In the data rows, 50 means zero.
Some points, one per row:
(62, 39, 74, 58, 53, 87, 46, 37, 58, 37, 27, 17, 23, 22, 31, 64, 82, 37, 11, 75, 44, 46, 86, 40, 91, 22, 0, 60, 60, 30, 58, 75)
(81, 50, 74, 54, 32, 55, 57, 55, 31, 35, 70, 36, 61, 74, 74, 38, 54, 68, 68, 19, 64, 75, 38, 44, 59, 45, 42, 6, 69, 63, 67, 53)
(23, 61, 6, 53, 49, 33, 45, 70, 78, 89, 46, 64, 69, 46, 27, 84, 23, 45, 50, 68, 30, 33, 60, 61, 34, 36, 56, 41, 17, 55, 31, 47)
(25, 63, 3, 46, 60, 40, 40, 58, 80, 98, 54, 62, 69, 39, 32, 81, 19, 45, 59, 73, 31, 32, 71, 58, 29, 32, 52, 47, 19, 56, 34, 51)
(58, 49, 71, 57, 60, 83, 44, 34, 63, 37, 35, 18, 28, 19, 29, 69, 80, 40, 7, 78, 55, 52, 70, 33, 86, 33, 0, 57, 59, 32, 37, 67)
(41, 29, 70, 35, 65, 55, 60, 34, 28, 20, 28, 79, 36, 53, 68, 20, 60, 46, 51, 39, 62, 43, 31, 56, 41, 74, 77, 99, 64, 34, 48, 45)
(21, 64, 0, 52, 56, 31, 39, 62, 72, 98, 55, 59, 65, 40, 25, 77, 12, 43, 67, 67, 38, 28, 54, 60, 30, 39, 57, 46, 12, 50, 37, 39)
(22, 58, 0, 54, 55, 29, 45, 67, 77, 93, 50, 59, 62, 42, 27, 71, 14, 48, 64, 67, 31, 33, 66, 63, 35, 38, 58, 48, 17, 56, 39, 39)
(25, 61, 1, 43, 47, 29, 51, 63, 76, 95, 47, 68, 67, 47, 27, 76, 12, 45, 57, 71, 42, 36, 63, 60, 28, 43, 53, 45, 17, 54, 36, 42)
(37, 32, 69, 43, 70, 57, 54, 38, 27, 25, 36, 78, 29, 41, 69, 18, 68, 44, 52, 38, 61, 53, 38, 64, 49, 70, 81, 99, 64, 40, 47, 47)
(57, 48, 78, 60, 62, 97, 47, 29, 63, 38, 30, 15, 27, 22, 30, 63, 82, 36, 2, 71, 50, 38, 73, 41, 84, 38, 0, 55, 54, 32, 57, 74)
(20, 64, 0, 55, 61, 23, 45, 63, 74, 97, 49, 57, 68, 34, 19, 78, 21, 44, 54, 67, 39, 36, 66, 54, 30, 42, 61, 45, 15, 51, 42, 44)
(44, 27, 69, 38, 61, 55, 62, 39, 30, 23, 38, 79, 29, 49, 66, 23, 59, 42, 44, 35, 64, 46, 25, 55, 36, 73, 81, 99, 66, 43, 44, 35)
(19, 64, 0, 54, 57, 36, 50, 62, 74, 90, 47, 59, 69, 40, 23, 72, 17, 41, 50, 65, 33, 29, 65, 55, 27, 37, 60, 45, 14, 54, 35, 48)
(25, 69, 5, 58, 54, 32, 37, 63, 74, 99, 52, 61, 80, 38, 40, 72, 18, 37, 50, 66, 32, 34, 59, 54, 36, 33, 55, 47, 14, 54, 43, 54)
(83, 57, 70, 55, 30, 51, 41, 48, 32, 34, 75, 28, 57, 75, 79, 33, 64, 67, 61, 24, 55, 67, 36, 43, 63, 53, 57, 10, 71, 63, 71, 51)
(45, 38, 67, 43, 65, 52, 51, 30, 37, 35, 36, 77, 30, 47, 61, 18, 64, 42, 52, 44, 60, 50, 31, 54, 33, 77, 76, 99, 64, 40, 47, 43)
(78, 50, 73, 53, 24, 52, 51, 55, 30, 28, 75, 41, 54, 79, 67, 43, 61, 67, 63, 22, 60, 66, 41, 42, 54, 53, 50, 11, 78, 60, 74, 53)
(25, 64, 3, 57, 53, 34, 47, 67, 71, 97, 54, 65, 70, 43, 25, 67, 13, 44, 58, 69, 31, 29, 54, 59, 28, 36, 58, 46, 13, 58, 33, 48)
Here are 17 more points, each followed by its number:
(38, 38, 66, 40, 67, 54, 55, 43, 32, 16, 34, 87, 35, 48, 67, 15, 64, 40, 50, 39, 69, 45, 32, 55, 43, 77, 77, 99, 70, 45, 48, 45) 0
(22, 64, 1, 56, 50, 34, 48, 64, 82, 94, 48, 63, 57, 42, 29, 80, 15, 43, 53, 65, 28, 32, 62, 52, 29, 38, 55, 45, 13, 54, 39, 45) 1
(20, 66, 8, 50, 56, 25, 44, 64, 79, 84, 50, 64, 72, 45, 24, 73, 13, 46, 56, 68, 41, 39, 61, 55, 36, 37, 64, 44, 13, 50, 32, 40) 2
(19, 67, 0, 52, 50, 31, 51, 67, 81, 98, 52, 64, 70, 38, 36, 79, 9, 40, 52, 68, 37, 38, 59, 61, 34, 39, 61, 38, 16, 54, 35, 34) 3
(24, 58, 0, 47, 50, 21, 43, 65, 81, 94, 56, 58, 68, 38, 24, 80, 18, 42, 56, 69, 36, 27, 57, 65, 28, 34, 55, 45, 19, 50, 37, 40) 4
(84, 49, 70, 56, 32, 48, 51, 53, 30, 21, 73, 39, 67, 66, 71, 43, 54, 62, 63, 27, 59, 71, 45, 42, 62, 48, 51, 6, 69, 61, 68, 51) 5
(18, 63, 4, 40, 57, 35, 46, 59, 74, 91, 54, 59, 65, 47, 24, 77, 18, 41, 58, 70, 36, 32, 61, 53, 48, 34, 56, 40, 10, 49, 38, 38) 6
(54, 41, 76, 60, 50, 93, 44, 37, 57, 41, 26, 12, 28, 17, 34, 65, 70, 44, 8, 81, 48, 47, 78, 41, 98, 35, 0, 63, 64, 33, 54, 79) 7
(38, 34, 70, 39, 68, 48, 49, 36, 36, 22, 37, 74, 26, 52, 60, 14, 61, 49, 52, 32, 61, 42, 33, 58, 42, 75, 81, 99, 60, 38, 49, 37) 8
(55, 44, 76, 63, 57, 99, 37, 38, 59, 39, 36, 25, 24, 19, 29, 60, 80, 40, 4, 74, 50, 42, 81, 38, 90, 35, 0, 58, 64, 35, 55, 74) 9
(83, 56, 68, 55, 27, 44, 53, 58, 33, 33, 64, 33, 48, 67, 69, 43, 54, 66, 70, 23, 55, 67, 38, 38, 59, 49, 43, 13, 73, 64, 63, 50) 10
(41, 26, 71, 39, 65, 53, 60, 38, 37, 24, 39, 80, 35, 45, 62, 21, 67, 45, 47, 47, 56, 46, 31, 55, 45, 79, 75, 99, 68, 33, 49, 40) 11
(54, 44, 79, 66, 58, 97, 43, 35, 60, 34, 31, 14, 31, 19, 33, 68, 77, 38, 14, 80, 43, 45, 77, 33, 93, 31, 0, 53, 59, 30, 49, 68) 12
(56, 43, 75, 63, 48, 92, 38, 34, 59, 35, 31, 24, 21, 25, 30, 66, 84, 37, 9, 80, 46, 41, 78, 34, 93, 38, 0, 58, 61, 34, 53, 70) 13
(81, 48, 74, 54, 32, 52, 52, 53, 34, 30, 65, 30, 67, 73, 68, 48, 66, 69, 65, 24, 57, 69, 38, 48, 60, 49, 45, 13, 69, 68, 63, 52) 14
(52, 45, 83, 63, 63, 89, 42, 42, 55, 40, 39, 16, 23, 22, 35, 62, 87, 44, 9, 70, 52, 50, 75, 36, 84, 35, 0, 64, 63, 25, 57, 70) 15
(83, 52, 60, 58, 34, 41, 59, 59, 30, 22, 66, 28, 61, 74, 73, 45, 58, 62, 55, 21, 57, 75, 36, 36, 60, 52, 49, 17, 71, 64, 69, 46) 16
Which three of these numbered points are nearest to each point below, looking only along the 5 directions in which the first points spread most? Their numbers follow each, nearest first.
(38, 28, 70, 37, 58, 57, 54, 25, 34, 22, 38, 77, 36, 52, 63, 17, 66, 53, 53, 39, 59, 46, 27, 58, 46, 86, 81, 99, 64, 44, 43, 45) > 0 8 11
(86, 55, 73, 47, 33, 44, 59, 50, 29, 27, 63, 26, 54, 76, 69, 34, 69, 69, 62, 26, 61, 69, 40, 47, 58, 50, 42, 10, 73, 65, 72, 47) > 14 16 5
(38, 25, 76, 38, 66, 67, 63, 26, 32, 20, 39, 72, 32, 55, 61, 13, 66, 41, 57, 45, 62, 51, 29, 60, 31, 78, 78, 99, 64, 40, 53, 40) > 0 11 8
(87, 53, 70, 54, 34, 45, 51, 58, 28, 35, 69, 29, 64, 74, 73, 37, 55, 68, 67, 23, 61, 69, 40, 48, 56, 46, 55, 15, 64, 64, 65, 56) > 5 16 10
(37, 30, 77, 38, 69, 52, 55, 44, 29, 21, 45, 71, 25, 47, 57, 20, 64, 35, 43, 40, 59, 54, 35, 52, 44, 81, 76, 99, 63, 37, 44, 49) > 11 0 8
(45, 26, 70, 43, 67, 57, 60, 25, 31, 27, 29, 76, 32, 51, 69, 19, 65, 35, 52, 41, 66, 52, 37, 53, 45, 79, 85, 99, 69, 37, 52, 44) > 0 8 11
(85, 62, 67, 52, 29, 48, 51, 56, 28, 26, 70, 27, 58, 76, 77, 41, 66, 62, 59, 27, 50, 69, 35, 39, 64, 45, 49, 11, 68, 57, 61, 53) > 14 5 16
(96, 56, 80, 53, 34, 51, 54, 50, 33, 37, 68, 28, 56, 76, 78, 39, 62, 66, 62, 27, 55, 68, 33, 35, 50, 55, 49, 10, 66, 62, 66, 50) > 16 14 5
(28, 65, 6, 49, 55, 24, 48, 62, 82, 96, 50, 54, 61, 40, 30, 81, 20, 44, 48, 72, 35, 33, 64, 60, 32, 38, 50, 43, 5, 53, 39, 44) > 1 6 4
